One turning vector, and how many ticks it has turned
The counts run from 0 to 389.
[ -6  18  12 -15   4 -15 -22   6   2 -19  -8   4  -8  -6   7 -16  -9   3
   8   3 -10  -2   2   5   6  -8   6  -7 -14  -9 -12   1  -3   2  12  14]	49
[ -9  23   7  -9   2  -8  -9   5   6 -19  -9   6 -10  -2   4 -11   4   0
 -11  12 -24   8   1   5   1   3   7 -10 -15 -13   0   6   2  10  -5  14]	223
[-12   4   4 -20   7 -13 -20   7   3 -21  -2   2  -6  -1   6  -9 -15  -2
  -2   8  -7  -1  -3   6   3  -2   4 -17 -11  -6  -8  -5  -6  10  14  16]	39
[ -9  24 -17 -13   8 -11 -15  15  -5  -7 -14  11   0   4  -2  -8  12 -15
   9  -1  -1   7   8  -2   1  20  14  -8  -2  -3   5  -1   3  -2 -10   1]	321
[-21   5 -17 -15  18  -9 -27   9 -16  -8  -1  11   7   4   5  -6   0 -14
  -5   8  -9   3  -1   3   8   3   0  -9 -12  -5  -2  -1  -5  -3   1   4]	256
[ -9  26  -4 -11  -6 -10  -9  18 -10 -20 -22  -1  -2   3   4  -5   7   5
  14   3  -2   6  -1   5  -4  11  13  -4  -8  -3  -1   6  -3 -15  -9   5]	307
[-11   4 -16 -19   8 -21 -20   1  -8  -4 -11   1   4  -8   7  -7  10  -7
  15   1  -8   2   5  -6  13  16  -1  -3  -6  -3  -9  -9  -7  -6   6   1]	102
[-18   3 -17 -13   5 -21 -23   2 -11  -8  -8   5   6   6   2  -5   1  -8
  17   0   5   5   3   6  15   9   2  -8 -11  -2   3  -8  -7 -12   4  -2]	99
[ -9  23   6  -4   4 -15 -16   4  12 -11  -1   2 -11 -12   1 -16  -3   6
  -3   5 -23   9   2   8   5   2   6  -8 -15 -14  -8  -1  -2   9   6  13]	213
[-12  24   6 -14  -6  -8 -12  15  -8 -23 -14   2  -6   5  10  -3  -1   4
   5   9  -4   1   0   5   0  -1   9  -8 -12  -6  -4  13  -2 -15  -5   7]	63
[-16  20  13  -6  -5 -10  -9   5   7 -15  -8  -1  -6  -3   6  -7  -4  13
  -6  13 -13   9  -3   9   1  -2   3  -6 -20 -12 -12   0 -10  -1   0   8]	216
[-20  15  -9 -20  10  -2 -15  12  -4  -5   3  12   0  -1   6  -4   5 -11
 -15  13 -15   9   4  -6  -2   9   6 -10 -13  -5   2  -3  -7   6  -7   4]	5
[-12  32   2  -9   8  -6 -15  14   1  -6   0   7  -3   0  -1 -14  -6   1
 -11   8 -13   7   2   9   0   1  11  -7 -14 -12 -11   8  -3   0   1  11]	225
[-17  23   2 -20  -4  -6 -13   6  -9  -9   6   7  -8  -1   5  -2   7  -5
  -6  10 -17   8   8  -1   6   3   8  -7 -17  -3  -3   6  -4 -13 -11   8]	239
[-16   0 -14 -21   7 -16 -23   8  -4  -9 -16   5  10   8  10  -6  -2  -4
  10   8   9   1   1   0   5  10   5  -6  -7  -2  -7  -9 -11   5   9   0]	104
[-21   6  -8 -16   2 -21 -19   2  -6   0  -6   2   2   3   2  -5   5  -6
  16   2   9  13   6   1   9  12   4  -8 -13  -1   3 -17 -15  -8  -1 -14]	339
[-10   1 -18 -12   7 -24 -17   0   4 -12  -9   1   0   1   2 -11  -3  -8
  20  -4   2   5   0   5   8  19   6 -13  -4  -1  -1 -13  -4   2  14   7]	111
[-11   2 -12  -9  10 -15 -21   4  -1 -22   0   4  -7  -5   3 -11 -10 -11
   1   6 -12   4  -5   8   4   8   0 -17  -8  -7  -5  -8  -3   7  11  21]	35
[-11  22   1  -5  -3 -12  -9   8  11 -20   5   4 -13   1   0  -8 -14  -2
  -5  10  -9  14   2  14  -1   5  12 -17 -14  -5   1   2  -4   2   3  16]	218
[-16  11   3  -5   9 -14 -18  -3  14 -11  -3   3  -4  -6   0 -14  -9   2
  -1   2 -12   8  -1  10   5   5   4 -10 -16 -13  -8 -12 -10  15  12   8]	202
[ -5  26  -9 -15   1 -12 -11  10   2 -18 -20   9  -5   4   0 -12   7  -8
  11  -1  -7   5   8   2  -3  17  16  -8  -1  -5   6   7   5   0  -7   7]	310
[-28  12  -2 -19   6  -6 -20   5  -6  -7  13  11  -3   8   1  -4  -4 -12
  -8  11  -5  10   5   3   5  -1   7 -14 -20  -3   8  -8 -11  -2  -4  -4]	8
[ -2  26   7 -21   2 -13 -17   8   0 -17  -9   8  -9  -7   5 -13   1   1
   7   3 -16  -3   5  -1   3  -2   6  -6 -11 -11  -8  11   0  -5   1  12]	60
[-18   9  -1  -7   2 -21 -18   7   6   0 -10  -4   4  -6   6 -10   1   5
  12   1   7  10  -1   0   3  12   4  -3 -12  -7 -19 -20 -18   3  13   0]	358
[ -1  26   3 -14  -2 -15 -12   8   0 -18 -23   0  -9  -9   4 -14  10  -1
  16  -4 -15  -1   2   3   2   7   8  -3  -6  -8  -4   3  -2  -5   3  11]	300
[-20  -1 -20  -6   5 -18 -13  11  -2 -10  -9  -3   4  -3   4  -4   1  -7
   8   6   2  13  -2   2  -2  25   2 -12  -5   0  -4 -21 -10   5   6   4]	352
[-12  24 -10  -9   8 -13 -10   7   9  -4  -9  12  -1   5  -3 -10   9  -6
   0   5  -8  18  12  -4  -3  21  13  -8 -12  -6   8  -4   1  10 -12  -7]	157
[-14  10  -8 -29  -2 -11 -17  10  -5 -12  -5  11   0  11   8  -2   0 -10
   8  10   5   1  11  -4   6   6  11 -10  -8   2   6  -1  -2  -8  -7  -1]	85
[-20   5  -3 -19   6 -12 -21   1  -4  -8  19   9  -7  -2   5  -4  -6 -12
  -1   8  -5   8   6   3   9   0   2 -17 -17   0  -1 -12 -11  -3   8   3]	19
[-14  13   1   3  -2 -17  -9   6  15 -23 -17  -2  -6   2   2 -12  -3   9
   8   6  -6  17   2  10  -6  13   8 -12 -11 -10   3  -8  -1  13  -2   3]	375
[ -8  17  -2  -5  -1 -17 -10   8  10 -16 -29   0   1   4   2 -14   6   9
  12   1  -3  10   0   7  -4  15  12  -4  -8  -9   0  -2  -3  11  -2   3]	135
[-11  28  -1   3  -2 -16  -8   8   1  -7 -20  -1  -1  -2  -5 -11  11   9
  13  -1  -4  17   4   7   1  18   9  -3 -10 -11  -1   0  -4  -7  -7  -1]	144
[ -4  16  -1 -14   3 -21 -18   2  18 -10 -13   1  -1  -3   2 -16  -6   4
  17  -4   3   6   3   2   4  13  14  -6  -5  -4 -14  -8  -7  10  12   7]	126
